Families of rows that turns and mirrors carry onto each other, the same ones carrying the whole set onto itself: the rest of each named row's family, in list order:
4 families of 8 rows:
J_74: 31  -73  -28  96  175  -164  -22  115  52  36  -565  -385  -137  -115  19  574  169  152  -78
J_907: -242  -207  164  -278  -22  298  45  7  -276  -426  -32  239  -132  127  255  -266  321  -114  62
J_579: -172  -4  133  166  225  -234  107  155  223  163  -456  -522  -133  -122  112  259  214  -12  -46
J_856: 57  -114  139  -123  -193  -70  30  -382  191  266  216  321  169  96  -62  -112  -380  87  199
J_216: -101  -221  163  -128  -279  -29  256  -381  280  388  231  161  269  200  -87  124  -187  224  -43
J_600: 300  -120  -149  89  -33  -219  395  -556  -130  164  -26  199  132  -111  -87  220  -232  271  23
J_942: 335  165  251  -288  -100  -375  -51  225  66  -89  -367  -120  -48  486  29  289  282  229  -142
J_582: 282  -185  -198  250  -142  -160  404  -392  -75  -6  199  100  378  -114  -118  236  137  241  198
J_687: -249  -81  125  -298  26  439  -117  -187  196  147  311  35  41  128  131  -121  -32  5  -328
J_117: 151  60  420  -173  -58  -471  99  137  276  -146  -355  -142  -21  421  -43  81  395  144  -81
J_858: 109  154  72  27  227  -260  182  100  104  226  -533  -409  -222  92  127  364  103  -36  -158
J_573: 325  -36  -278  271  36  -146  134  -141  -180  19  -282  -164  -3  -379  -33  437  -85  361  -73
J_609: 83  -7  -390  397  85  -134  -40  -151  51  55  -274  -218  216  -359  -135  274  -91  155  182
J_646: -170  -25  291  -271  -53  274  -14  -68  145  149  143  222  -180  98  66  -380  -221  -142  206
J_363: -43  -94  -45  -243  -66  517  113  224  -204  -194  -194  211  -35  -84  245  -363  241  -59  224
J_679: -194  -20  196  -328  -5  492  -13  -74  311  247  54  17  -73  -103  -44  -214  -152  6  -125
J_115: -150  -219  43  -80  -72  -39  297  -567  117  275  353  209  234  308  56  113  -40  53  -187
J_143: -247  -85  229  -328  58  359  41  -274  -17  -77  205  178  -189  -46  85  -391  -148  -70  -187
J_892: -131  43  138  102  -38  -412  -23  199  197  -274  -335  -232  0  441  -157  262  398  153  71
J_767: -176  18  159  -103  -38  268  -24  313  -135  -272  31  186  -270  136  196  -396  130  -111  266
J_407: -66  18  187  41  -153  -149  -11  362  -149  -520  -130  58  -83  440  0  -124  476  99  240
J_866: 179  -76  18  -288  -192  30  -101  321  -339  -287  -222  181  120  415  392  100  359  245  71
J_58: -171  49  -124  308  114  -272  -120  73  316  -5  -447  -453  23  -23  -192  374  128  148  13
J_341: 332  -16  -241  330  7  -182  399  -524  -206  -19  254  58  225  -83  -50  113  57  124  -95
J_217: 60  -15  301  -204  25  -240  -149  171  137  -243  -422  -196  -90  318  -93  426  455  186  -135
J_319: -144  -173  154  -168  -57  -27  305  -530  51  277  199  248  -27  58  48  -69  -350  150  -151
J_451: 193  -81  155  -190  -348  -150  102  329  -253  -399  -183  199  67  313  242  -222  336  280  130
J_129: 105  -41  -217  429  109  -59  150  48  -115  -55  -83  -331  67  -545  18  226  159  219  45
J_360: -71  -189  290  -231  -192  -110  -93  240  -217  -519  -100  104  -1  382  159  90  475  197  -49
J_245: -28  -59  -91  -368  90  585  -165  41  -154  -194  -68  161  29  89  234  -154  312  -105  37
J_641: 175  -145  -285  207  -186  -160  107  -410  -13  175  55  180  321  -168  -66  100  -298  210  289
J_564: 167  118  -264  427  162  -138  226  -30  -234  77  -137  -360  -96  -324  180  217  -57  122  -175

The rest of the family of J_573: J_74, J_907, J_600, J_143, J_217, J_319, J_360
The rest of the family of J_767: J_856, J_609, J_646, J_892, J_407, J_58, J_641

Families of rows that turns and mirrors carry onto each other, the same ones carrying the whole set onto itself: the rest of each named row's family, in list order:
3 families of 6 rows:
J_852: 31  -98  -438  150  -111  -424  -54  -57  107
J_821: 161  159  -145  -659  126  -350  274  122  287
J_618: 205  -78  -106  -237  345  91  110  -175  422
J_56: -184  -173  253  -119  14  -585  -71  316  200
J_893: 55  -326  -154  -203  183  12  -75  -292  180
J_986: 251  -166  -51  -380  339  143  -107  -49  105
J_169: -151  -126  189  -30  -249  -543  104  44  222
J_476: 23  -86  112  -98  -247  -578  62  355  488
J_759: -188  23  249  -183  86  215  -153  268  26
J_383: -450  -170  149  -153  37  147  -20  274  250
J_698: -116  229  -501  -223  -26  -128  -9  617  358
J_630: 106  -205  -267  58  109  -308  -329  -23  -66
J_172: -239  169  72  -185  168  267  -83  382  385
J_768: 290  -90  -374  212  -39  -311  -190  245  121
J_405: 149  8  -183  -624  86  -303  206  386  568
J_905: 121  -25  -192  -533  -257  -451  283  201  426
J_361: -22  162  -500  -246  -244  -14  32  499  24
J_250: -105  376  -311  -384  57  70  -118  494  116

The rest of the family of J_361: J_821, J_618, J_56, J_383, J_768
The rest of the family of J_698: J_852, J_986, J_169, J_759, J_405

Families of rows that turns and mirrors carry onto each other, the same ones carrying the whole set onto itself: the rest of each named row's family, in list order:
3 families of 6 rows:
J_171: -117  -174  154  -47  106  186  -18  22  296  1  78  -265  70  178  238  283  308  237  239  236  116  -186  -411  -52  -164  -140  -181  75  141  -335  346  -86  -562  183  -8  78
J_492: -142  135  -147  -6  -450  81  -103  184  276  -67  412  -175  -17  286  166  73  -333  -328  -65  -109  307  -159  -166  -28  -38  -4  389  -355  318  -122  -388  168  59  349  -199  -17
J_709: 18  -337  45  19  169  -275  439  -194  -175  25  -172  198  101  191  -490  -161  -131  242  -89  -77  -156  -86  217  112  390  -63  133  267  -251  -27  410  -418  -301  -14  97  -138
J_743: -349  203  -119  30  -563  172  98  1  291  63  535  -155  173  250  1  50  -225  -210  -143  -279  314  66  -225  -241  -74  65  307  -339  -140  -166  -313  302  -102  95  -100  204
J_97: -177  -248  -316  -118  146  -5  115  74  279  378  43  21  -247  4  21  -37  -29  -42  26  139  -67  277  366  301  -192  21  -185  -89  362  220  -334  312  244  299  -129  21
J_676: 89  -339  -71  183  31  -186  208  14  -112  -28  -189  260  12  68  -352  -156  -243  181  -54  78  -340  0  557  171  209  -117  44  359  -81  -136  360  -387  -130  183  -171  -330
J_234: 376  118  67  -175  0  -25  -126  309  -77  -270  -44  -15  467  111  -309  281  -173  -23  -160  -153  13  -125  -553  -97  220  378  399  190  -142  -251  -12  -326  -11  -218  306  -95
J_626: 21  -282  64  -90  39  74  -20  13  165  60  54  -152  -48  232  330  41  173  168  457  320  191  -386  -174  227  -80  -360  3  57  312  -205  161  60  -269  347  -89  -69
J_144: -349  -204  -68  -307  332  -4  300  -26  158  411  -48  -153  -164  41  -71  -25  202  149  -16  57  -112  231  192  355  -83  76  -173  -133  319  382  -219  177  128  -86  61  141
J_190: -152  323  20  -162  -109  -216  -144  324  -236  100  24  -81  20  -147  -424  -27  -200  -28  -449  -169  -153  -15  485  57  121  403  -178  57  -550  -184  -52  66  122  -275  -111  107
J_340: -255  -286  -152  -46  202  -12  381  -114  356  353  110  102  -41  -43  46  129  140  123  -135  61  -195  459  352  -22  -224  149  -150  -145  286  328  -70  275  162  -31  93  -20
J_941: -131  -182  214  -248  116  -87  -8  -105  -18  -46  69  -301  -2  338  258  165  211  170  169  166  293  -438  -444  71  142  -205  -63  -181  184  -160  177  64  -438  139  43  91
J_373: -329  267  -196  -150  -255  -24  85  99  267  98  405  -264  -80  246  -79  31  -242  -329  -269  -236  411  -159  -173  -125  28  172  397  -382  125  123  -366  157  -13  139  99  268
J_243: 532  -86  -63  -16  -119  28  -173  336  17  -263  -53  155  393  141  -245  154  -307  -41  59  -55  -57  -91  -495  62  153  148  363  362  -153  -491  -21  -353  -44  171  45  -281
J_805: 183  284  -90  1  -338  -120  -274  390  -144  63  102  105  156  -160  -263  -22  -333  -126  -205  -71  -153  -18  541  16  6  340  21  177  -435  -293  -181  124  361  -88  -185  -126
J_962: -65  -310  -36  186  58  -145  401  -177  122  15  -45  274  49  -5  -296  14  -48  190  -53  44  -166  -27  419  -147  84  -51  -91  300  -303  -53  636  -341  -421  118  110  -174
J_368: -64  189  48  -76  -312  -90  -174  168  -81  78  134  129  209  -257  -225  154  -185  -4  -319  -167  -296  277  347  -161  7  439  -285  -90  -548  -262  -118  310  182  -255  -127  -2
J_101: 193  26  55  -32  -275  264  21  211  184  -225  133  12  532  11  -328  241  -178  35  -14  -171  -63  124  -650  -119  -22  237  401  237  -138  -367  40  -440  -157  -108  160  -134

The rest of the family of J_676: J_492, J_97, J_626, J_243, J_805
The rest of the family of J_340: J_171, J_743, J_962, J_368, J_101
The rest of the family of J_144: J_709, J_234, J_190, J_941, J_373

Families of rows that turns and mirrors carry onto each other, the same ones carrying the whole set onto itself: the rest of each named row's family, in list order:
4 families of 5 rows:
J_717: 443  94  269  -217  28  -364  -354  -441  250  -376  -403  -557
J_92: 343  64  309  -131  135  -468  -230  -515  371  -309  -404  -625
J_477: -123  -374  39  79  98  -261  -336  -530  -129  -175  -359  -541
J_656: -228  -308  -42  79  16  -367  -267  -431  21  -180  -255  -610
J_353: 646  124  236  -165  -73  -596  -33  -768  192  -111  -189  84
J_103: -194  -405  199  318  -58  -292  -185  -555  -84  -139  -294  -389
J_654: 282  -11  306  -221  14  -498  -468  -350  79  -149  -478  -561
J_231: 165  -336  223  373  -110  -30  147  -215  0  223  53  -217
J_545: 367  43  -62  -83  -127  -440  185  -125  -56  232  98  171
J_719: 790  56  250  -216  -240  -515  76  -739  109  -250  -151  -255
J_775: 160  -235  -49  276  -113  -1  245  -6  95  91  -4  -221
J_710: 527  -39  -128  -96  -193  -342  54  -206  25  303  27  193
J_546: 97  -420  46  303  -134  -58  164  -225  -83  180  74  -360
J_997: 536  169  107  -191  -150  -558  171  -752  166  -384  -33  -93
J_715: 289  134  -89  -67  39  -443  186  -160  26  141  -16  246
J_813: -70  -417  120  97  -63  -289  -440  -567  -231  -72  -281  -440
J_276: 623  190  210  -179  -201  -578  41  -678  137  -254  -81  51
J_697: 102  -439  -125  235  -309  -86  97  -270  0  130  110  -318
J_671: 416  12  -285  -189  -76  -481  193  -365  -105  41  -51  210
J_599: 449  19  164  -303  -42  -366  -399  -385  166  -323  -285  -668

The rest of the family of J_813: J_231, J_997, J_715, J_599
The rest of the family of J_276: J_717, J_477, J_545, J_546

Families of rows that turns and mirrors carry onto each other, the same ones carrying the whole set onto itself: the rest of each named row's family, in list order:
12 families of 3 rows:
J_408: -94  372  -319  -374  -109  96  -94  99  -132
J_96: 34  -496  114  -157  124  -151  -88  175  222
J_425: -206  -423  18  27  -32  -188  -99  325  135
J_424: 270  105  208  151  206  30  106  -215  -411
J_854: 277  133  146  355  112  197  31  -121  -344
J_322: -62  -373  84  180  -79  -35  -3  322  288
J_34: 261  158  160  314  246  205  73  -148  -248
J_672: 348  107  216  169  398  73  102  -65  -285
J_819: -58  417  -140  -242  -231  187  -157  3  120
J_83: 19  239  -108  -523  -98  59  -299  -77  -36
J_744: 376  120  155  194  329  59  4  -20  -397
J_876: -212  -372  -45  56  75  -130  -120  371  164
J_825: -203  -435  -43  -86  52  -87  -136  230  218
J_283: -75  270  -136  -371  -317  93  -315  118  -20
J_208: -84  -335  101  151  -6  -39  7  256  364
J_183: 384  127  86  161  201  212  53  -50  -479
J_498: -9  418  -59  -454  -80  169  -243  63  -1
J_198: -38  323  -278  -427  -83  159  -153  -86  -130
J_970: -89  -314  188  -53  79  -234  -90  257  345
J_237: -31  -380  92  44  75  -250  -112  335  224
J_900: -65  305  -230  -348  -216  235  -306  75  -37
J_795: 7  369  -210  -229  -349  128  -132  33  49
J_730: 207  -96  91  235  377  35  34  -208  -376
J_755: -154  -439  226  13  -12  -103  -76  260  141
J_382: -30  303  -124  -492  -242  115  -86  67  -39
J_242: 271  34  78  245  259  1  95  -97  -481
J_497: 13  359  -149  -412  -145  70  -278  115  -34
J_5: 187  68  37  303  337  -43  43  -97  -445
J_945: -75  326  -235  -384  -210  132  -136  79  -191
J_681: 48  -425  83  131  -13  -264  -25  242  188
J_182: 345  -19  186  11  376  160  -36  -157  -373
J_993: 370  105  -28  210  268  136  127  -98  -370
J_522: 260  32  113  238  290  176  44  -200  -356
J_700: -62  319  -242  -372  -218  179  -185  -61  11
J_233: -54  -399  38  164  24  -227  -118  174  201
J_712: -114  -460  38  88  11  -95  -5  210  262

The rest of the family of J_900: J_993, J_233
The rest of the family of J_183: J_283, J_681
The rest of the family of J_242: J_425, J_945
The rest of the family of J_322: J_854, J_795
The rest of the family of J_755: J_424, J_382
The rest of the family of J_5: J_408, J_876
The rest of the family of J_34: J_819, J_208
The rest of the family of J_96: J_83, J_182
The rest of the family of J_198: J_825, J_730
The rest of the family of J_237: J_744, J_497

Families of rows that turns and mirrors carry onto each other, the same ones carrying the whole set onto itself: the rest of each named row's family, in list order:
4 families of 8 rows:
J_393: 220  -291  444  43  -3  66  -116  -23  403  -59  115  -228  -364  256  -103  77  9  -144  76  -232  -261  177  -118  -231  -50  100  -299  30  487
J_261: 293  -285  356  51  -316  48  -92  -91  524  -127  83  -218  -245  139  -153  -54  200  -192  236  -42  -170  74  -235  -135  -19  249  -462  -18  283
J_19: -355  165  -312  362  1  43  48  -205  -433  48  198  262  289  -35  66  -51  -20  305  -330  -95  162  -86  73  10  156  -82  320  -88  -303
J_264: -147  -127  171  10  194  -240  -300  -187  19  -13  -345  -150  -261  29  -198  134  74  206  -553  -132  -77  -94  -29  101  -146  432  -474  -79  36
J_823: 213  -285  341  -99  -174  -17  -107  117  460  -174  -83  -188  -117  217  -164  -44  52  -229  269  -96  -98  103  -188  -38  -89  184  -569  94  561
J_851: -65  170  -158  203  85  107  -173  -272  180  2  237  -28  391  235  -384  -331  -412  357  57  -323  83  267  31  -37  -60  309  -417  366  152
J_249: -32  -165  191  -77  -184  8  48  306  -252  79  -105  74  -323  58  41  237  495  -188  -97  7  -80  43  -147  7  174  -361  169  -301  -44
J_724: 119  -6  -294  407  57  249  -33  -90  -24  447  85  196  236  274  -206  155  17  -33  103  29  -365  -20  -394  473  -160  94  -308  86  137
J_338: 165  -372  396  68  -206  152  -123  -2  403  -155  243  -220  -99  171  -70  -169  17  -290  201  -129  -249  52  5  -262  -174  160  -396  -63  469
J_539: -104  144  -141  194  -101  17  -104  -374  313  -149  289  68  478  137  -249  -309  -461  213  44  -124  74  138  29  -66  -116  607  -350  232  209
J_263: -52  -255  187  18  -252  -107  121  201  -165  -144  -108  154  -229  -74  234  239  434  -271  -105  171  -75  -216  -122  14  145  -180  151  -372  54
J_514: -353  185  -446  136  -194  -70  64  -31  -410  -53  18  330  579  -70  13  -145  34  275  -161  8  297  -136  -7  195  127  63  53  -30  -230
J_834: 211  -40  -171  274  -389  396  283  109  52  -193  515  88  267  292  -124  -258  5  -102  267  4  65  188  -98  -81  251  -83  323  -92  288
J_558: 64  -165  -91  194  62  145  -189  -108  -176  378  56  341  325  316  -297  237  -49  -91  -60  -11  -184  217  -316  425  -197  -134  -418  267  135
J_350: -359  28  216  -160  119  -393  -296  -175  4  114  -359  54  -91  -105  -79  192  36  177  -352  -111  -82  23  -28  13  -211  329  -518  5  -140
J_254: -209  93  138  6  -246  -179  109  32  205  -500  10  -244  -131  -121  188  -328  88  181  22  -172  223  -186  215  -404  269  283  151  -287  103
J_173: -19  -44  -150  241  -17  136  -17  -410  142  -269  139  14  335  189  -298  -311  -517  357  -75  -283  239  158  -31  52  112  597  -299  220  202
J_720: 5  -206  79  -110  -138  86  39  342  -310  18  -101  209  -148  19  255  342  267  -321  41  -52  -109  -128  92  126  -28  -202  205  -346  27
J_22: 22  -55  -67  341  -362  402  106  168  34  -199  496  15  516  337  10  -72  79  137  481  -12  -62  266  -8  -153  158  -233  81  5  309
J_91: -346  12  262  -27  -224  -240  53  -189  258  -447  58  -178  45  -168  233  -275  93  354  89  -210  408  36  167  -354  243  267  -13  -134  -122
J_351: -426  298  -313  34  41  -20  49  51  -485  36  76  374  408  43  -85  -51  -158  281  -338  -87  197  117  88  62  57  -16  278  -49  -154
J_758: 84  -42  -214  411  31  312  -131  -38  -144  387  171  126  155  328  -275  170  20  -42  -153  104  -444  195  -264  263  -344  -37  -359  33  115
J_111: -189  -36  51  -115  183  -358  -161  -238  -40  93  -371  106  -289  -154  -108  -12  -22  -67  -550  -208  105  -234  -119  133  -75  349  -346  -15  -47
J_426: -339  332  -351  148  45  -150  77  -74  -391  37  -110  348  295  -13  -59  76  -7  382  -310  -65  274  0  -107  255  270  -32  150  30  -246
J_133: -6  46  -125  234  -365  238  279  101  -1  -113  458  254  445  171  55  -191  -25  -147  524  -71  86  156  -90  -94  210  -271  241  80  216
J_547: -201  47  249  -288  -315  -295  87  5  202  -441  22  24  6  -183  47  -255  -7  131  79  -241  426  12  86  -338  382  202  125  -113  40
J_954: -346  7  120  -59  232  -413  -192  -217  -155  -45  -234  134  -129  68  -29  304  -30  98  -382  -11  -134  -218  43  70  -213  448  -411  43  41
J_992: 264  -72  -80  283  -392  386  118  142  139  -64  369  -56  310  134  -86  -411  34  14  359  -156  186  231  -131  -112  322  -344  130  -48  235
J_220: -234  -64  310  -188  -229  -266  2  9  13  -563  24  -83  -74  -103  99  -259  19  129  -165  -216  355  38  270  -495  233  9  31  -79  83
J_529: -122  -44  200  14  -156  -144  -26  312  -169  202  -35  54  -146  52  219  227  554  -244  34  55  -172  -154  -62  -32  -33  -465  26  -210  29
J_822: 202  -86  -248  217  38  217  -73  101  -235  354  63  261  115  370  -315  180  -60  -260  -143  24  -395  29  -309  319  -139  -107  -253  105  330
J_450: -130  122  -26  327  -56  -97  -108  -416  334  -135  220  -94  312  136  -392  -414  -225  445  -113  -146  133  151  -200  -106  102  364  -452  362  219

The rest of the family of J_393: J_514, J_558, J_254, J_720, J_22, J_111, J_450
The rest of the family of J_351: J_261, J_249, J_539, J_834, J_350, J_758, J_547

